In the rows, 128 means zero.
One turn moves each row of this set onto another row. After a few examples, where does it send each row asked below?
Q38: [124, 136, 157, 101, 121, 154, 126, 153, 100,  97, 109, 136, 119,  93, 123,
 122, 129, 107, 117, 126, 109, 119, 155, 132]
Q82: [ 76, 111, 112, 156, 129, 110, 107, 141, 150, 158, 140, 139, 156, 154, 133,
 136, 138, 116, 136, 114, 123, 151,  99, 142]
Q311: [150, 137, 167, 106, 113, 163, 124, 153,  93, 107, 118, 131, 112, 129, 132,
 124, 122, 124, 131, 140, 138, 110, 136, 114]
Q390: [118, 121, 111, 118, 147, 109, 112, 124, 130, 144, 118, 144, 151, 134, 154,
 170, 191, 142, 117, 150, 129, 147, 111, 131]
Q712: [110, 144,  94, 122, 153, 112, 126, 146, 126, 166, 125, 143, 159, 144, 105,
 166, 135, 142, 123, 109, 118, 147,  99, 149]
Q823: [127, 119, 170, 135, 147, 129, 122, 136, 100, 117, 112, 127, 104, 144, 144,
 102,  98, 122, 143, 137, 147,  87, 145, 137]
Q365: [142, 121, 163, 131, 167, 121, 125, 154,  88, 115, 137, 128, 105, 135, 106,
  88, 135, 109, 143, 152, 133, 137, 158, 120]
Q710: [140, 139, 168, 103, 118, 163, 129, 152,  92, 114, 122, 136, 120, 115, 126,
 136, 124, 124, 113, 149, 133, 106, 142, 113]
Q29: [126, 139, 162, 100, 122, 158, 130, 152,  97, 109, 117, 139, 122,  97, 122,
 135, 128, 115, 105, 142, 118, 110, 152, 121]
Q497: [103, 117, 160, 130, 154, 122, 124, 136, 107, 107, 104, 132, 109, 113, 136,
 101, 104, 107, 131, 126, 121,  95, 162, 153]
Q480: [135, 125, 166, 128, 171, 123, 129, 153,  87, 126, 142, 133, 111, 126, 101,
 102, 136, 114, 124, 166, 132, 130, 162, 115]
Q296: [ 98, 121, 164, 127, 158, 123, 128, 136, 105, 118, 110, 136, 115, 106, 132,
 115, 105, 112, 113, 141, 123,  87, 164, 147]
Q540: [126, 143,  96, 127, 146, 116, 123, 147, 123, 165, 126, 139, 152, 164, 112,
 158, 132, 147, 140, 105, 130, 148,  88, 144]
Q558: [115, 140,  88, 125, 149, 110, 122, 147, 129, 153, 118, 139, 152, 150, 109,
 150, 135, 136, 142,  92, 115, 155,  97, 156]
Q234: [128, 121, 159, 127, 172, 118, 127, 154,  91, 115, 135, 132, 110, 117, 100,
  92, 138, 104, 130, 151, 120, 138, 168, 126]
Q523: [ 79, 114, 116, 156, 128, 113, 109, 141, 148, 168, 146, 140, 158, 159, 132,
 144, 137, 123, 129, 126, 132, 144,  96, 134]
Q191: [ 81, 111, 113, 157, 126, 111, 106, 142, 149, 160, 142, 138, 154, 161, 134,
 135, 136, 119, 140, 115, 129, 149,  95, 139]
Q479: [135, 133, 156, 105, 116, 154, 122, 153, 100,  90, 106, 132, 112, 108, 129,
 110, 126, 106, 136, 117, 115, 123, 148, 133]
Q27: [ 75, 113, 115, 155, 131, 112, 109, 141, 149, 166, 144, 142, 160, 152, 131,
 145, 138, 121, 126, 124, 126, 145, 100, 137]
Q676: [128, 124, 163, 126, 173, 120, 129, 153,  89, 122, 139, 134, 113, 117,  99,
 100, 138, 108, 122, 161, 124, 133, 167, 120]
Q984: [128, 115, 104, 123, 140, 105, 104, 126, 133, 125, 107, 137, 139, 145, 161,
 145, 189, 134, 148, 124, 127, 160, 107, 142]
Q226: [118, 144,  96, 124, 150, 115, 125, 146, 124, 170, 128, 141, 157, 155, 108,
 166, 134, 147, 128, 113, 127, 144,  93, 143]
Q389: [111, 119, 106, 117, 149, 105, 111, 125, 134, 135, 111, 145, 150, 123, 151,
 163, 193, 134, 120, 138, 117, 153, 118, 140]
Q838: [148, 134, 161, 108, 111, 159, 121, 153,  96,  95, 111, 130, 108, 125, 134,
 111, 122, 114, 143, 124, 130, 119, 138, 124]
Q2: [135, 120, 159, 129, 169, 118, 125, 154,  90, 111, 134, 129, 106, 126, 104,
  86, 137, 105, 140, 148, 124, 141, 163, 125]
Q106: [118, 117, 163, 134, 149, 124, 121, 137, 104, 106, 105, 127, 103, 132, 142,
  95, 100, 112, 146, 125, 133,  94, 152, 148]
Q567: [142, 123, 166, 130, 168, 123, 127, 154,  86, 123, 141, 129, 107, 136, 105,
  96, 135, 114, 135, 161, 137, 131, 157, 114]
Q856: [108, 142,  90, 122, 152, 110, 124, 146, 129, 159, 120, 142, 157, 141, 105,
 158, 136, 136, 130,  98, 112, 152, 101, 155]
Q301: [131, 120, 113, 121, 142, 112, 110, 125, 128, 144, 119, 140, 145, 149, 158,
 165, 188, 147, 130, 149, 140, 146, 103, 127]
Q602: [136, 117, 110, 123, 139, 110, 106, 126, 129, 134, 114, 137, 140, 155, 162,
 152, 187, 142, 144, 136, 138, 153, 100, 131]
Q964: [ 83, 113, 116, 157, 127, 113, 107, 142, 148, 164, 144, 139, 156, 163, 135,
 140, 135, 123, 136, 122, 133, 146,  94, 135]
Q478: [121, 123, 173, 132, 151, 131, 127, 135,  98, 129, 119, 131, 109, 137, 140,
 117,  99, 127, 125, 153, 149,  79, 148, 130]
Q970: [116, 116, 102, 119, 145, 103, 107, 126, 136, 125, 106, 141, 144, 129, 156,
 150, 192, 130, 135, 125, 117, 160, 115, 146]
Q885: [ 72, 112, 113, 155, 130, 110, 109, 141, 151, 162, 142, 141, 159, 149, 130,
 140, 138, 117, 129, 118, 122, 148, 102, 141]
Q506: [106, 124, 171, 128, 156, 128, 130, 135, 101, 129, 117, 136, 116, 118, 133,
 123, 103, 123, 110, 154, 137,  79, 157, 135]
Q279: [124, 140,  92, 127, 146, 113, 121, 147, 127, 157, 120, 138, 150, 162, 113,
 149, 132, 141, 146,  95, 124, 153,  90, 151]

Q479 -> Q838
Q191 -> Q964
Now these:
Q823 -> Q478
Q602 -> Q301
Q279 -> Q540
Q676 -> Q234

